Where one turn sends some rows of the set: a few examples, then the rows asked
K219: [-2.26  1.68 -1.16  0.01 -2.38  0.59  1.11  3.72  0.26  4.15  0.09 -0.45
  1.44 -1.02 -0.05  0.74]
K226: [ 1.82 -1.23  0.75 -0.57  0.12 -0.73 -1.76 -0.10  0.57 -1.99  1.00  0.33
 -0.63 -6.26 -1.03 -1.17]
K158: [ 1.09  2.40 -0.83  2.61 -0.18 -1.80  1.06 -0.92  0.21  3.00 -0.82 -0.60
  3.13 -2.59  2.23  1.80]
K242: [-1.05  0.68 -0.05  2.88 -0.52  1.78  1.67  0.13  1.26 -0.37 -3.56  0.14
 -1.99  4.23 -0.92 -0.04]
K524: [ 0.55 -2.23 -1.38 -1.06  2.89  0.26 -0.24 -0.19  3.70 -1.63 -1.08  0.77
 -1.25  0.24  3.27  1.43]
K170: [-0.23  0.42  3.16 -1.63  0.68 -1.03 -2.69 -0.11  3.04 -1.67 -1.05  3.24
 -1.05 -2.72  0.46 -3.37]
K877: [ 1.34 -0.43 -0.58 -1.16  2.25 -0.02 -1.87 -2.16  1.06 -2.31 -0.56 -0.02
 -1.94 -5.27  2.44 -0.75]
K75: [-0.79 -1.45  2.95 -1.18 -1.11 -2.82 -2.40  1.73  0.97 -0.65 -1.81  3.82
  0.91 -1.62 -1.30 -2.62]
K946: [-1.54  3.78  1.16  0.60 -2.33  0.42 -1.16  4.36  0.56  2.04 -0.38 -1.89
  1.57 -0.35 -1.56 -0.06]
K278: [ 0.32 -0.48  4.17  1.17  0.45  1.57 -1.14 -2.94 -0.27 -2.89  0.36  1.01
 -1.45  2.10  2.78  0.39]
K292: [-1.67  1.19  2.72  2.80 -1.80  1.46  1.24 -0.93 -2.28  0.76 -2.36  2.40
 -2.10  0.88 -1.53 -3.90]
K318: [ 1.90 -0.40  0.70 -0.91  2.84  0.32 -1.31 -2.03  0.77 -2.37  0.13 -0.12
 -1.43 -5.05  1.93 -1.67]
K46: [-0.60  2.21 -1.71  1.51  1.88  3.42 -0.43  2.04  2.05 -1.95 -0.37 -0.10
 -1.07 -2.06 -3.51 -2.22]
K969: [-2.59  0.58 -1.24  0.49  1.48  1.49  0.23  1.37 -0.80  0.80 -2.77  3.76
 -0.56 -3.54 -1.96 -4.35]
K948: [ 0.70 -3.09 -2.42 -1.02  1.39 -0.85 -0.02 -0.05  2.31 -1.55 -0.20 -0.32
  0.01 -1.95  0.83  2.41]
K650: [-1.46  3.12  0.46  1.04 -1.79  2.86 -0.14  2.71 -1.16  2.10  2.70 -1.36
  1.54 -1.62 -0.18  0.27]
K7: [ 1.51  4.40  1.65  2.43 -0.36 -0.57 -0.91  0.24  1.86  1.04  0.70 -0.96
  4.03 -2.54 -0.02 -0.13]
K486: [-1.27  2.09  0.17  1.74  1.49 -1.88 -1.19  1.75  0.85  2.74 -0.79  1.23
  5.48 -1.52  0.46  0.22]
K423: [-1.94 -1.52  2.85 -0.06  0.91 -1.75 -1.90 -1.53 -1.80  0.07 -3.61  3.07
 -0.41  0.10  2.65 -1.35]
K400: [ 0.39 -1.80 -0.85 -1.17  2.03  0.28 -0.81 -0.05  4.17 -2.00 -0.99  0.82
 -1.33  0.78  3.03  1.90]
K723: [ 0.95 -2.05  2.39  1.05 -0.58  0.86 -0.95 -0.68  0.84 -3.03  1.37 -0.11
  0.24  2.61  0.29  1.92]
K791: [-0.41  2.02 -2.06  0.78  2.38  3.75 -0.67  1.91  2.39 -1.98 -0.12  0.36
 -1.27 -3.70 -2.97 -2.33]
K583: [-1.18  3.33  0.03  1.02 -2.51  0.44  0.28  2.05 -2.36  2.84 -0.51 -2.81
  0.78 -2.53 -0.04 -0.05]
K74: [ 0.07  1.11 -2.97  1.96  2.04  2.83  0.74 -0.28  0.41 -2.02 -2.63 -2.67
 -1.95 -0.07 -0.72  0.92]
K274: [-1.38  0.66 -0.30  3.07 -1.29  1.29  1.78  1.07  0.99  0.69 -3.20  0.67
 -2.21  3.90 -1.89 -0.55]
K641: [-2.22  1.22  1.53  3.03 -1.22  1.88  1.39 -0.44 -2.39  0.79 -1.49  2.18
 -2.30 -0.50 -2.19 -4.07]
K833: [-0.36  3.05  1.59  2.97 -0.19  0.03  0.13 -1.60 -1.93  2.38  1.60  0.62
  4.26 -2.14  1.33  0.27]
K561: [-1.64 -2.76  3.18  1.31 -0.16 -2.04 -1.28 -1.36 -4.14 -0.79 -1.98  1.17
  0.91  1.11  0.87  0.15]
K105: [-2.65  0.50 -2.14  1.26  1.79  1.35  0.25  1.88 -0.86  1.05 -2.46  3.17
 -1.24 -3.31 -2.70 -3.77]
K495: [-0.40  1.26 -2.84  2.98  1.65  2.32  0.95 -0.02 -0.40 -1.23 -2.79 -2.85
 -2.36 -0.14 -1.18  0.71]
K109: [ 0.72 -0.33  3.87  1.24  0.77  1.67 -0.95 -1.73  0.80 -2.84  0.50  0.46
 -0.99  2.52  2.39 -0.25]
K306: [-0.19 -0.16  3.42 -1.41  0.87 -1.15 -2.34  0.93  3.25 -1.45 -1.19  3.53
 -0.64 -2.22  0.66 -3.67]
K673: [ 0.43  2.42  0.96  2.11 -1.42 -0.56  1.17  0.40  2.30  2.84  1.04  1.60
  3.91  0.44  1.05  0.90]
K154: [-3.25  2.05 -1.52  0.85 -0.33  0.60 -0.62  3.23 -2.27  2.88 -0.62 -1.67
  2.39 -0.97  0.37  1.07]
K554: [-1.36 -1.93  2.79 -0.10  2.01 -1.56 -1.12 -1.98 -2.31 -0.48 -3.53  2.26
 -0.61 -0.07  3.48 -1.40]

K723 goes to K226
K7 goes to K833
Where do these go?
K791 goes to K292
K524 goes to K306
K641 goes to K495
K154 goes to K219

